In the data rows, 128 means zero.
What is the hidden score of each row? Scores go from 0 to 16, and 8 is about the middle.
[139 118 134 109 111 159 100 132] -> 11
[117 132  55 163 132 105 165 127] -> 9
[101 123 149 131 108 158 143  90] -> 12
[153 124  99 115 164 144 110 136] -> 7
[161 136 142 103 121 137 137 124] -> 12
[ 88 119  46 163 159 129 176 103] -> 11
[117 144 166 119 115 142 115 133] -> 4
[106 120 174 102 105 144 149 100] -> 14
[117 112 149 140  90 134 137 112] -> 12
[151 122 125 109 137 127 142 149] -> 10
[ 95 132 150 179  84 130 184 113] -> 9
[161 132 135 112 160 153 135 151] -> 7
[123 138 107 175 148 167 124 119] -> 3
[100 114 126 164 126 108 176 103] -> 9
[137 135 159  95 108 106  96 138] -> 6
[ 80 134 143 165 131 126 149 102] -> 3
[149 130 131 105 139 180 121 168] -> 8
[ 91 105 172 154  66 148 126  59] -> 15
[ 79 105 144 175  99 152 137 104] -> 8
[ 66 124 104 191 138 157 159  98] -> 5
[124 146 156  88  96 107 116 128] -> 9
[147 118 137  97  99 126 123 149] -> 12
[129 172 170 128 122 145 109 144] -> 0
[164 118  84 112 128 131 115 127] -> 14
[125 122  86 153 159 105 142 132] -> 4
[115 124 163 110 114 130 112 133] -> 6
[ 97 132 105 158 134 112 142  99] -> 6
[132 109 124 171 145 118 116 144] -> 1
[ 80 119 207 114 100 133  86  87] -> 5
[130 115 158 108 127 126 155  95] -> 14
[122 134 123 146 133 109 151 113] -> 6
[106 122 129 114 138 127 129 116] -> 8
[180 126 110 137 141 110 106 184] -> 2
[ 97  78 150 122 138 151 114 106] -> 11
[ 59  88 107 205 134 165 161 102] -> 7
[132 123 120 105 117 135 136 123] -> 13
[146 150 127 113 132  91 138 159] -> 4
[153 128 149 105 107 123 151 132] -> 13
[ 78 136 216 127  80 195 145  51] -> 14
[158 105 115  90 148 136  94 167] -> 8
[124 133  57 157 165 116 174 169] -> 4
[124 121 104 123 122 129 118 122] -> 10
[ 72 102 179 141  97 134 158  66] -> 13
[133 126 122 136 121 164 131 124] -> 10
[146 106 132 116 126 139 140 117] -> 14
[ 94 105 174 133 109 152 126  85] -> 11
[130 114  98 116 160 125 155 150] -> 9
[140 134 177 114 118 109 150 136] -> 7
[ 83  84  90 208 151 115 138 112] -> 3
[159 117 104  55 144 127 123 167] -> 14
[143 124 136 102 108 127  95 164] -> 7
[184 155  87 130 187 122 129 201] -> 0
[133 108 150  87 112 141 109 113] -> 14
[108 128 101 160 113 144 146 132] -> 8
[158 139 113 118 165 102 112 171] -> 0
[148 151 122 134 165 145 124 158] -> 0
[127 132 124  89 138 110 115 127] -> 8
[149 134 138  99 127 143 115 140] -> 9
[119 151  38 186 189  83 174 148] -> 0
[154 156  92 117 121  98 114 156] -> 5
[165 126 135  83 119 111 136 149] -> 13
[ 87 151  20 218 199  85 152 169] -> 0
[154 153 109  95 145 131 116 151] -> 6
[147 104 158 152  95 131 144 127] -> 11
[137 144 159  89 114 129 133 142] -> 9
[111 115 133 116 123 135 151 107] -> 13
[124 108 156 122 115 147 145 111] -> 13
[137 127  91 146 144 151 107 118] -> 7
[196 183  98  94 141 107  63 200] -> 0
[ 96 103 188 155  59 153 140  69] -> 15
[121 144 121 126 147 117 126 118] -> 4
[145 140 126 134 115 139 117 148] -> 6
[ 97 106 153 167  94 146 133  89] -> 10
[163 140 123  94  64 137 115 150] -> 15
[156 133 130 103 164 120 115 166] -> 3
[131 131 120 134 117  60  87 144] -> 0
[179 103 111 106 167 105 130 189] -> 6
[152 113 132 106 169 113 128 140] -> 6
[117 110 168 132  81 179 152 115] -> 16
[176 150 121 118 162 117  92 176] -> 0
[181 177  98  67 115 146 111 153] -> 12
[127 155 135 141 141 154 126 139] -> 2
[158 158 134 111  94 141 101 140] -> 8
[167 120 133 116 138 124 102 122] -> 8
[108 101  39 182 189  93 187 138] -> 6
[172 150 147  87 167 125 110 152] -> 3
